[[124 141 121 154 119 121]
 [120 112 121 110 148 147]] Out: 154, 110

[[122 123 136 155 145]
 [115 113 105 110 126]] Out: 155, 105

[111 127 127 105 137] Out: 137, 105

[116 117 137  99 128] Out: 137, 99

[122 108 115 103 137 136] Out: 137, 103

[[112 149 143 117 108 113 146]
 [118 142 152 110 116 112 136]] Out: 152, 108
---
[[121 108 128 154 103 150 139 114 123 152 129 128]
 [157 101 110 108 120 141 146 110 144 128 104 117]
 [101 127 144 148 133 157 147 101 127 112 139 148]
 [ 99 126 139 118 106 113 110 107 114 124 128 118]
 [125 146 101 132 102 153 104 144 143 127 106 100]
 [109 143 133 118 128 106 154 119 144 106 132 118]
 [114 132 104 116 115 150 141 139 127 113 146 115]
 [146 137 136 142 149 112 136 131 100 102 118 144]
 [ 98 121 141 157 119 120 113 123 136 129 118 128]] value 146

[[130 134 127 128 126 134 125 117 126 141 142 140]
 [120 125 128 129 129 127 129 132 118 128 128 125]
 [131 128 120 130 128 127 134 131 122 134 129 117]
 [126 128 127 133 129 125 132 149 133 118 119 129]
 [132 130 129 137 124 121 132 135 134 131 130 132]
 [126 132 137 125 127 139 136 125 121 130 129 114]
 [132 120 130 117 125 136 123 136 134 126 123 127]] value 126

[[128 126 136 129 128 128 127 136 132 130 126 131 124 128 132]
 [127 121 137 129 127 128 124 149 140 134 122 135 118 128 139]
 [128 127 136 125 123 131 125 130 131 129 124 132 127 132 123]
 [142 131 150 120 125 132 126 147 147 141 122 144 116 136 127]
 [124 122 139 127 120 131 121 131 132 127 121 132 129 132 124]] value 142

[[127 121 123 129 124 130 137 124 127 126 109 131 122 126 129]
 [127 133 131 123 143 121 117 134 130 137 123 120 126 136 122]
 [124 116 126 119 133 113 139 130 133 125 115 126 125 133 120]
 [131 139 130 134 126 140 117 127 125 131 139 129 131 125 133]
 [121 133 114 123 125 142 129 134 123 133 121 133 140 125 130]
 [128 129 132 134 136 120 109 128 135 126 138 120 126 128 126]
 [124 125 118 139 126 134 114 125 132 122 122 128 128 119 132]
 [128 119 124 139 121 127 126 119 132 117 121 129 121 120 132]
 [132 132 139 117 132 123 141 131 123 136 133 128 127 138 124]
 [119 128 118 117 131 128 132 138 128 131 128 129 142 130 124]
 [127 122 123 127 125 129 138 125 126 128 106 131 122 127 129]] value 119

[[123 140 128 129 129 113]
 [132 122 119 126 136 126]
 [136 114 131 107 137 126]
 [113 129 141 130 126 116]
 [115 136 128 135 109 134]
 [140 127 122 123 142 122]
 [135 139 107 121 126 126]
 [127 126 118 141 126 124]
 [128 106 152 115 134 121]
 [133 128 123 134 126 116]
 [125 141 110 131 107 125]] value 133

[[144 121 131 124 128 136]
 [127 121 125 141 120 128]
 [134 151 153 122 125 107]
 [131 115 124 138 122 122]
 [135 102 121 144 130 109]
 [135 129 135 131 130 123]] value 135

[[138 131 130 129 129 129 130 133 131 126 127 121 126]
 [132 125 129 129 127 133 134 133 130 129 127 126 128]
 [148 133 131 130 127 128 131 125 135 137 119 116 121]
 [128 135 128 126 130 118 118 117 126 128 127 128 125]
 [139 136 135 125 134 128 128 153 129 103 137 117 132]
 [138 128 127 131 125 128 129 115 133 145 118 124 122]
 [146 135 130 130 128 122 124 114 134 141 117 118 119]
 [132 123 129 129 126 137 138 141 130 126 129 125 130]
 [123 129 131 126 132 129 128 145 125 109 138 128 134]
 [135 128 130 129 127 132 133 134 131 128 127 123 127]
 [142 137 132 127 131 124 125 133 131 121 127 117 125]] value 135

[[127 125 131 127 131 134 130 126 122 127 128 125]
 [136 126 131 120 122 124 118 128 125 133 134 126]
 [128 145 116 130 127 134 123 132 126 136 143 134]
 [127 124 130 125 126 127 119 127 125 126 124 128]
 [131 126 133 127 128 129 129 128 126 130 136 126]
 [125 126 137 140 130 118 128 138 129 119 128 126]
 [126 127 131 127 132 133 127 127 124 125 127 126]
 [128 130 125 127 128 131 127 132 133 131 140 134]
 [124 122 138 130 127 122 128 123 131 121 102 118]
 [118 128 129 132 134 136 131 127 130 119 119 128]] value 124
---
[[110 117 140 100 101]
 [104 115 144 134 135]
 [127 131 117 100 103]]: 104

[[110 135 147 128 111 118]
 [116 143 103 120 121 122]
 [146 122 109 128 145 139]]: 116

[[116 128 117 132 120 114 118]
 [144 136 142 134 138 138 145]
 [153 138 151 127 143 146 151]]: 144

[[150 118 147 118 134]
 [126 121 133 131 132]
 [130 129 133 122 131]]: 126

[[139 128 110 128 134 129 135]
 [129 131 125 148 124 146 129]
 [154 116 124 127 156 132 133]]: 129

[[136 125 150 128]
 [135 126 144 122]
 [119 143 104 124]]: 135

[[129 125 122 137 132 120]
 [132 125 128 155 124 123]
 [126 130 127 111 129 144]]: 132

[[120 132 124 141]
 [123 118 123 120]
 [131 130 154 128]]: 123

[[131 117 113 141 141 139 107]
 [148 131 128 108 130 118 124]
 [120 132 127 139 125 131 134]]: 148

[[116 114 158 130]
 [116 114 158 125]
 [129 146 105 125]]: 116
---
[133 148 127 101 105] | 127

[[131 131 136 120 132 132 132]
 [137 139 105 123 112 142 156]
 [137 139 108 121 114 143 157]] | 112

[102 104 105 100] | 104

[[128 133 147 126 134 106]
 [130 114 129 133 134 124]] | 124

[[133 119 132 128]
 [102 128 123 126]] | 123

[155 128 134 142 110] | 134

[123 155 139 116 136 137 144] | 136

[100  98 136 142 123] | 123

[[131 128 123 132]
 [126 128 131 126]
 [133 133 117 105]] | 123

[[106 127 120 114 136 108]
 [149 126 146 135 116 146]
 [100 149 134 132 144 102]] | 106
---
[[136, 148, 139, 139, 139, 135, 118, 139, 105, 125, 137],
 [136, 141, 106, 142, 142, 107, 113, 119, 131, 129, 129],
 [123, 118, 135, 114, 114, 128, 150, 128, 137, 130, 121],
 [134, 142, 111, 140, 140, 109, 110, 119, 141, 125, 130],
 [119, 128, 146, 127, 127, 139, 144, 120, 125, 129, 124],
 [135, 150, 135, 140, 140, 133, 117, 142, 110, 124, 136]] => 139

[[117, 122, 122, 124, 125, 136, 128, 139, 130],
 [104, 114, 117, 112, 118, 131, 119, 132, 129],
 [110, 118, 120, 119, 122, 135, 125, 138, 130],
 [136, 120, 118, 119, 135, 110, 113, 115, 112],
 [132, 119, 118, 116, 141, 110, 112, 117, 113],
 [137, 120, 118, 120, 137, 110, 114, 116, 110],
 [133, 119, 119, 117, 141, 109, 113, 116, 112],
 [137, 134, 133, 137, 134, 130, 135, 133, 128],
 [119, 123, 123, 125, 123, 136, 129, 138, 130],
 [116, 120, 121, 118, 115, 130, 121, 128, 129]] => 122

[[109, 132, 123, 130, 141, 116, 143, 128, 111, 107, 114, 123, 142, 124, 118, 149],
 [132, 141, 113, 107, 124, 116, 113, 125, 123, 143, 130, 147, 122, 144, 141, 122],
 [143, 120, 131, 129, 114, 138, 118, 125, 141, 142, 136, 130, 119, 131, 130, 110],
 [134, 110, 120, 136, 110, 129, 138, 114, 131, 125, 114, 131, 139, 135, 110, 123],
 [133, 110, 139, 144, 120, 141, 134, 126, 138, 123, 128, 113, 128, 117, 116, 121],
 [135, 121, 130, 126, 118, 133, 117, 126, 135, 135, 134, 124, 116, 123, 129, 113],
 [137, 120, 132, 131, 119, 136, 122, 126, 138, 135, 133, 125, 121, 126, 128, 115],
 [137, 117, 111, 127, 108, 123, 133, 112, 128, 132, 113, 143, 139, 146, 115, 122]] => 123

[[157, 110, 107, 150, 118, 121, 146, 129],
 [134, 126, 115, 126, 120, 142, 115, 103],
 [136, 121, 152, 136, 138, 124, 119, 128],
 [154, 135, 104, 146, 117, 115, 148, 146],
 [99, 127, 117, 137, 116, 124, 121, 114],
 [127, 109, 154, 127, 131, 137, 138, 130],
 [151, 156, 106, 144, 116, 108, 138, 135],
 [112, 120, 128, 120, 129, 133, 101, 115]] => 107

[[140, 139, 117, 120, 114, 117, 112, 119, 134, 123, 143, 128],
 [136, 146, 141, 117, 139, 137, 125, 142, 119, 115, 120, 116],
 [117, 117, 133, 138, 124, 117, 113, 138, 131, 118, 143, 146],
 [142, 138, 119, 135, 121, 126, 117, 110, 129, 141, 111, 141],
 [123, 116, 130, 122, 137, 135, 140, 140, 137, 116, 128, 134],
 [123, 117, 141, 145, 142, 145, 141, 139, 130, 106, 110, 120],
 [140, 122, 122, 119, 119, 127, 143, 117, 135, 113, 138, 126],
 [137, 127, 116, 137, 143, 120, 119, 119, 123, 121, 141, 131]] => 117
---
[146 121 142 157 118 114] → 146, 114

[[119 152 119 135]
 [116 152 118 135]
 [114 150 119 136]] → 119, 136

[137 157 128 136] → 137, 136

[132 145 151 121 146 131] → 132, 131

[137 120 141 104] → 137, 104

[127 102 118 127] → 127, 127

[152 151 152 154 144 136 147] → 152, 147

[[139 111 111 128 129 147]
 [100 140 139 147 102 145]
 [147 133 135 112 140 107]] → 139, 107

[[106 111 147 113]
 [154 152 111 149]
 [139 149 124 150]] → 106, 150

[102 137 108 136] → 102, 136
---
124  107  122  102  111  152  119 >> 124
138  156  136  148  146  105 >> 148
147  100  102  138 >> 138
121  125  128  142  152  134  121 >> 142
119  103  155  112 >> 119
129  118  123  101  119  134  132 >> 132
